[131  80  98 126 105 166 109 123 123 170  67 155]  Z_158
[115 136 110 134 142 127 131  96 127 109 157 122]  Z_549
[100 168 108 141 168 108 143  67 127 128 132 158]  Z_680
[115  79  70 133 118 173 108  85 120 179  59 197]  Z_965
[100 168 108 141 168 108 143  67 128 106 167 174]  Z_730
[115 136 143 134 142 127 131  96 127 116  84 117]  Z_104
tags:
[179] -> Z_148
[106] -> Z_822
[142] -> Z_927
[115] -> Z_333
[107] -> Z_376
[109] -> Z_184
[110] -> Z_875
[171] -> Z_392
[128] -> Z_755
[116] -> Z_844
[170] -> Z_660
key Z_549 9: 
Z_184
find: [100 168 108 141 168 108 143  67 127 128 132 158]
Z_680
miss Z_104: [117 143 127 116  96 134 142 136  84 131 127]
[115]
both Z_730 Z_104: 
[143]

[114 117 169 104  95 100 138 138]  Z_993
[ 97 118 166 147 115 156 137  78]  Z_478
[123 133 129 158 145 166 132  97]  Z_22
[114 117 169 104  95 100 138 139]  Z_363
[114 117 169 104 182 100 138 138]  Z_627
[175 157 118 129 157 120 141 196]  Z_887
[123 122 158 107 104 103 137 146]  Z_870
[170 162  93 172 189 173 135 147]  Z_572
[133 129 146 113 117 109 136 152]  Z_734
[121 122 159 107 103 104 137 143]  Z_890
tags:
[117] -> Z_384
[169] -> Z_64
[168] -> Z_341
[118] -> Z_636
[159] -> Z_97
[157] -> Z_190
[158] -> Z_846
key Z_363 2: 
Z_64
find: [114 117 169 104  95 100 138 139]
Z_363

[195 186 177 182]  Z_504
[207 188 188 188]  Z_677
[207 193 189 193]  Z_198
[209 187 194 191]  Z_351
[196 170 163 182]  Z_435
[126  87  95 128]  Z_988
places Z_988: [128]
3
places Z_677: [188]
1 2 3
places Z_198: [193]
1 3
Table of tags by key:
[163] -> Z_411
[182] -> Z_297
[188] -> Z_505
[181] -> Z_108
[183] -> Z_72
key Z_435 3: 
Z_297
find: [209 187 194 191]
Z_351
find: [207 193 189 193]
Z_198

[184 209 212 169 169 154  75 169 158 103 158 109]  Z_688
[ 86 188  46  82  87  81 122  81  95 188 115  73]  Z_809
[ 87  73  87 159  87 159 121  81  96 159  73  73]  Z_980
find: [184 209 212 169 169 154  75 169 158 103 158 109]
Z_688
miss Z_688: [169 103 209 169 212 158 169 158 109 184 154]
[75]
miss Z_809: [ 73 115  81 188  82  81  95  46 188  86 122]
[87]
places Z_980: [87]
0 2 4
places Z_688: [169]
3 4 7
places Z_980: [159]
3 5 9
Table of tags by key:
[86] -> Z_85
[87] -> Z_138
key Z_980 0: 
Z_138

[ 85 147 165 149 117 132  93 139 124 124 115 104 132 120 149 134 121 133
 131]  Z_173
[142 126 123 131 125 148 113 126 129 125 149 116 123  73 103 147 112 135
 130]  Z_320
[111 127 141 144 125 146 162 133 134 141  73 134 116 160 118 120 118 116
 133]  Z_188
[154 131 143 140 149 138 108 126 140 150 127 101 131 110 145 130 138 130
 135]  Z_676
[ 85 122 165 149 117 132  93 139 124 124 115 104 132 120 149 134 121 133
 131]  Z_843
[210 158 115 117 123 111 139 100 117 146 122 167 127 152 135 145 125 128
 127]  Z_401
[152 104 100 120 129 157 133 119 125 122 116 141 121 103 131 133 117 122
 117]  Z_705
[174 140 146 125 117 127 150 138 126 107 162 131 125 168 131 149 163 125
 114]  Z_378
[103 134 120 135 126  91 156 128 116 142 158 114 116 133 147 126 151 131
 141]  Z_952
[144 162 125 134 137 129 137 132 128 149 105 127 122 156 142 170  93 129
 139]  Z_783
[210 158 115 117 123 111 139 100 117 146 122 167 127 152 134 122 132 133
 130]  Z_291
[126 114 133 114 133  77 133 134 124 132 187 125 134 160 122 137 171 129
 118]  Z_443
find: [142 126 123 131 125 148 113 126 129 125 149 116 123  73 103 147 112 135
 130]
Z_320
tags:
[210] -> Z_979
[85] -> Z_130
[117] -> Z_335
key Z_401 0: 
Z_979
places Z_378: [117]
4
miss Z_676: [131 130 143 154 149 108 127 126 130 140 138 135 138 110 131 145 101 140]
[150]
miss Z_291: [115 127 130 132 167 122 152 133 210 158 117 139 122 111 100 117 134 146]
[123]
find: [144 162 125 134 137 129 137 132 128 149 105 127 122 156 142 170  93 129
 139]
Z_783

[164 157 107 153  91  83  93 164 108 169 170 177 170 109  88 171 154  76
 107 172  90 161  77 173  87  80 157]  Z_521
[ 95 174  77 168 164 170 162 183  72  91  90  85  90  73 166  89 170 174
  71  89  76 179 174  88 166  82  85]  Z_269
[ 95 174  77 168 164 170 162 183  72  91  90  85  90  73 166  89 170 174
  71  89 174 179 165  88 166  82  85]  Z_453
miss Z_521: [177  90  93 169 172 170 164 157 173 171  87 157 161  83  77 108 109  88
 153  80 154 107 107 170  91 164]
[76]
miss Z_521: [107 177 107 173 157 157 164 153 161  77 108 170  93 171 109  88  83  76
 164  87  90 172 169 170  80 154]
[91]

[189  71  71 194] -> Z_864
[192  81  80 192] -> Z_580
[ 59 187 105  54] -> Z_911
miss Z_864: [ 71  71 189]
[194]
tags:
[59] -> Z_352
[104] -> Z_539
[105] -> Z_643
[71] -> Z_430
[106] -> Z_949
key Z_911 2: 
Z_643
miss Z_580: [ 81 192 192]
[80]
miss Z_580: [192 192  80]
[81]

[146 182 150 197 108  84  66] : Z_814
[143  89 127 142 136  86  71] : Z_437
[170 198 111 117 199 121 116] : Z_788
[178 181  78 182  73 183 178] : Z_382
[182 182 180 180 180 182 182] : Z_374
both Z_374 Z_382: 
[182]
miss Z_788: [116 121 199 111 170 198]
[117]
places Z_374: [182]
0 1 5 6
key -> tag
[182] -> Z_649
[180] -> Z_215
[136] -> Z_919
[199] -> Z_651
key Z_374 4: 
Z_215
find: [143  89 127 142 136  86  71]
Z_437

[133 139 136  89 119 161 135  72  88 113 129  78 131 120 115 165  95 174] : Z_678
[105  94 115 175 148 118 118 188 163 146 142 130 120 143 112  95 146  94] : Z_175
[133 139 136  89 119 161 135  72  88 113 101 111 131 120 115 165 124 174] : Z_746
[ 77  77 121 167 156 146 141 146 123 118 138 118 111 142  63  94 164 134] : Z_263
[ 63 100 120 112 150 112 145 148 118 114 119 126  86 138  78  70 151 100] : Z_445
places Z_263: [77]
0 1
miss Z_445: [126 138 120  78  86  70 114 151 150 100 145 118 112 148  63 100 112]
[119]
key -> tag
[112] -> Z_768
[111] -> Z_136
[146] -> Z_466
[162] -> Z_820
[147] -> Z_399
[161] -> Z_193
[77] -> Z_855
key Z_263 5: 
Z_466
find: [105  94 115 175 148 118 118 188 163 146 142 130 120 143 112  95 146  94]
Z_175
places Z_445: [100]
1 17

[133 139 137 125 112 136 129 185 135 139] -> Z_666
[142 129 134 130 134 133 147  98 110 139] -> Z_507
[157 138 147 140 140 160  79 127 138 138] -> Z_434
[157 132 112 140 141 160 155  62 119 146] -> Z_779
[126 148 135 193 139 121 124 104 123  78] -> Z_799
places Z_434: [138]
1 8 9
both Z_666 Z_779: 
[112]
miss Z_507: [130 110 134 134 139 147 129 142 133]
[98]
Table of tags by key:
[138] -> Z_984
[119] -> Z_134
[137] -> Z_657
key Z_434 8: 
Z_984
find: [157 132 112 140 141 160 155  62 119 146]
Z_779
miss Z_666: [139 133 185 129 136 135 139 125 112]
[137]

[144 137 145 133 132 112] -> Z_3
[131 128 112 136 120 101] -> Z_210
[ 54 126 153  99 140 112] -> Z_617
[135 145 111 129 122 112] -> Z_266
[ 54 129 153  99 140 112] -> Z_639
[127 102 102 127 125 127] -> Z_590
[123 126 128 127 117 112] -> Z_721
[100 132 129 127 115 112] -> Z_675
[ 54 129 153 146 127 112] -> Z_586
[ 84 121 126 120 112 112] -> Z_839
tags:
[111] -> Z_862
[130] -> Z_160
[129] -> Z_592
[102] -> Z_690
[128] -> Z_808
[101] -> Z_533
[112] -> Z_253
key Z_639 1: 
Z_592
miss Z_210: [128 131 120 112 101]
[136]
find: [ 54 129 153 146 127 112]
Z_586
both Z_839 Z_586: 
[112]
miss Z_266: [135 129 145 122 111]
[112]
both Z_586 Z_590: 
[127]
places Z_590: [102]
1 2

[104 109  99 143 134 135 136 135 143 107] : Z_614
[142 139  48 139 102 101  98  48 181 140] : Z_836
[123 124  71 165 119 119 118  88 165 123] : Z_645
[102 107 134 114 135 135 137 135 114 105] : Z_142
[149 144  88 148  88 149  88  47  88 146] : Z_622
[ 97 103 176  77 137 137 139 137  78 100] : Z_511
[121 122  80 157 120 120 119 120 157 122] : Z_510
miss Z_614: [135  99 109 107 134 135 143 104 143]
[136]
tags:
[102] -> Z_631
[142] -> Z_566
[97] -> Z_959
[104] -> Z_598
[123] -> Z_886
[119] -> Z_623
[149] -> Z_946
key Z_645 0: 
Z_886
find: [ 97 103 176  77 137 137 139 137  78 100]
Z_511
places Z_836: [48]
2 7
places Z_622: [88]
2 4 6 8
places Z_622: [149]
0 5
both Z_622 Z_645: 
[88]

[203 194  70 166  93  83 148 175  83]  Z_31
[ 80 183  79  63 101  92 145 164  92]  Z_135
[203  84  69 200 199 201  63 131 201]  Z_192
[190  96  62 210 176 184 148 148 180]  Z_923
[ 77 194  49 199  97  94  81 191  88]  Z_295
[ 77 194  49 200  96  93 204 192  88]  Z_10
[ 73 198  45 205  93  80 119 198  85]  Z_440
[ 81 190  54 194  99  96 120 185  91]  Z_759
both Z_31 Z_759: 
[194]
places Z_10: [200]
3
both Z_192 Z_31: 
[203]
places Z_923: [62]
2

[168 189 133 167 127]  Z_589
[115 105 135 107 116]  Z_50
[ 69 114 178 151 126]  Z_956
[167 193 144  99 132]  Z_618
tags:
[133] -> Z_913
[135] -> Z_256
[144] -> Z_801
[167] -> Z_124
[145] -> Z_344
[178] -> Z_30
[134] -> Z_332
key Z_618 2: 
Z_801
miss Z_50: [116 135 107 105]
[115]
miss Z_589: [168 127 133 189]
[167]
places Z_50: [116]
4
both Z_618 Z_589: 
[167]
find: [115 105 135 107 116]
Z_50

[187 102 100 121 179  95] -> Z_610
[178 169 177  88 129 176] -> Z_906
[170  87  76  95 184  78] -> Z_487
[206 175 182  74 149 178] -> Z_833
[197  97  94 120 191  90] -> Z_391
[169  94  77 151 183  78] -> Z_488
[188 179 185  79 131 184] -> Z_879
[167  90  80 150 179  81] -> Z_537
[195  98  96 120 188  91] -> Z_268
[159 100  91 145 166  91] -> Z_429
[190  88 190  89  88 190] -> Z_78
[195 141  99 120 188  91] -> Z_426
miss Z_426: [ 91 195 120  99 188]
[141]
key -> tag
[188] -> Z_612
[91] -> Z_212
[190] -> Z_974
[92] -> Z_49
[189] -> Z_571
[95] -> Z_696
[94] -> Z_686
key Z_426 5: 
Z_212
both Z_610 Z_487: 
[95]
both Z_879 Z_610: 
[179]
places Z_78: [89]
3

